(in the rows, 128 means zero)
The rows of A fall into several groups, and each row is roughly a mix of its group's hidden directions; one row fits no group.
A:
[[110 167 173 145 164 111 131 106 178 143]
 [ 61 135 132 131 138 149 118  68 115 131]
 [168  84 115  97 114 126 172 144 165 151]
 [ 73 140 137 120 149 131 130  65 118 162]
 [109  99 147 135 100 162 134  65 102 155]
 [ 93 118 145 168 145 159 166  97 105  89]
 [120 123 118 160 130 156 168 146  91  67]
 [124  87 115  98  91 176 154  88 115 133]
 [136 138 138 150  76  87 108  98 126 178]
 [119 162 169 130 155 102 137 104 173 172]
 [120 114 120 141 121 181 121 121 123  54]
 [146 145 132 108 175  90 133 180 151 161]
 [152  94  95 113  65 126 122 128  91 153]
 [151 126 134  93 110 113 106 115 171 192]
 [148 146 132  95 128 100 101 154 195 149]
 [125  83 105 139  80 156 102 116  95  93]
 [155 140 139 112 154  90 128 173 170 171]
 [132  58 106  91 122 132 158 126 153 154]
 [114 169 171 141 163  99 131 110 172 157]
 [140 130 126  97 177  96 146 177 143 167]
 [156 124 111 119 134 131 128 194 158  78]
 [ 92 178 122 120 164 143 116 137 152  76]
 [110 149 140 151 153 166 119 121 135  55]
 [120 128 145 133 120 115 136  70  98 191]
 [130 113 119 123 119 117 105  90  71 185]
 [117 108 119 128 101 188 132  93 110  78]
 [104 103 135 156 116 165 152  87  73 112]
 [109 158 171 133 171 114 143 106 179 152]
 [ 84 148 145 148 127 132 110  68  90 152]
 [116 116 122 142  71 158 122  72  98 113]
 [123  80 102 108  79 148 146  98  93 147]
 [105 101 155 123  80 175 124  80 134 126]
 [113 128 151 159 105 125 116  75  82 168]
 [164 152 107 112 155  83 122 174 158 154]
 [108 135 119 160 152 136 146 151  87  62]
 [ 75 104 125 134 116 148 111  69  96 140]
 [112 111 129 168 135 161 176 105  82 100]
 [184 111 114 106 121 120 153 180 164 116]
 [158 102  96 107 139 143 124 195 124  95]
 [127 106 115 121  97 135 101  99  59 159]
 [117 113 124 168 136 159 181 113  81 100]
 [163  77 104  89 113 133 165 142 162 138]
 [178 128 115 122 122 125 135 191 156  90]
 [109 134 155 131 123 154 143 136 191  74]
 [129 172 168 141 145  90 121 115 171 167]
 [107 121 130 135  91 104 137  75 100 181]
 [132 136 132 150  77  83 109 101 115 179]
 [139 146 144 112 143  99 153  91 126 199]
 [110 127 131 175 175 132 177 106  95 114]
 [111 139 114 159 161 124 141 155  83  70]
 [134 148  99 147 170  99 134 172  85  98]
 [175 124 122 112 121  97 114 184 161 160]
 [ 78 141 138 141 171 154 147  94 109  87]
 [174 105 135 155 116 104 116 196 118 125]
 [133 150 155 114 167  94 141 139 173 179]
 [156  59 124 126 119 106 135 164 125 166]
 [119 136 151 164 114 113 102  94  70 166]
 [103 141 153 166 112 127 106  81  79 155]
 [112 104 126 155 117 160 153  92  63 122]
 [130 115 151 103  99 136 109  85 167 183]
 [147  54 113 108 104 126 153 126 135 164]
 [108 104 105 138  92 162 129  93  78  94]
 [114 143 112 155 162 120 137 163  90  68]
 [127 123 110 154 126 152 163 155  81  72]
 [ 96 164 131 112 180 128 137 155 176 104]
 [170  86 108  90 122 122 163 156 165 141]
 [150 106  89 102  94 111 126 150  74 160]
 [149 126 144 114 138  98 159 105 130 203]
 [198 119 120 130 105 112 128 183 127 114]
 [160  99 133 108 121 106 165 113 135 195]
 [110 124 134 157  90 167 117  78 119  83]
 [137 115 108 127 122 148 119 181 151  61]
 [147  97 108 107  91 122 101  89  95 174]
 [179 122 122 112  99 101 111 170 157 168]
 [ 66 157 137 150 147 137  92  97  99 113]
 [135 164 159 128 172  95 127 149 178 155]
 [115 134 113 158 148 136 148 155  82  65]
 [124 153 118 138 155 115 132 183 137  64]]
Here is one row of each group, with its name. Which group are the others in?
[132  91  92 121  79 159 125 120  80 103] | (44)
[154 104 100  85 134 135 157 161 178 107] | (9)
[110 100 130 148 107 162 143  84  67 130] | (57)

[116 135 111 155 147 132 142 157  78  66] | (57)
[153 118  98 109  93  96 121 147  82 175] | (44)
[ 67 142 139 125 148 137 127  66 119 152] | (9)
[151  98  82 112 101 124 119 170  78 126] | (44)
[ 98 108 106 129 140 170 142 117  84  73] | (44)
[120 123 143 144 104 124 126  67  87 177] | (9)
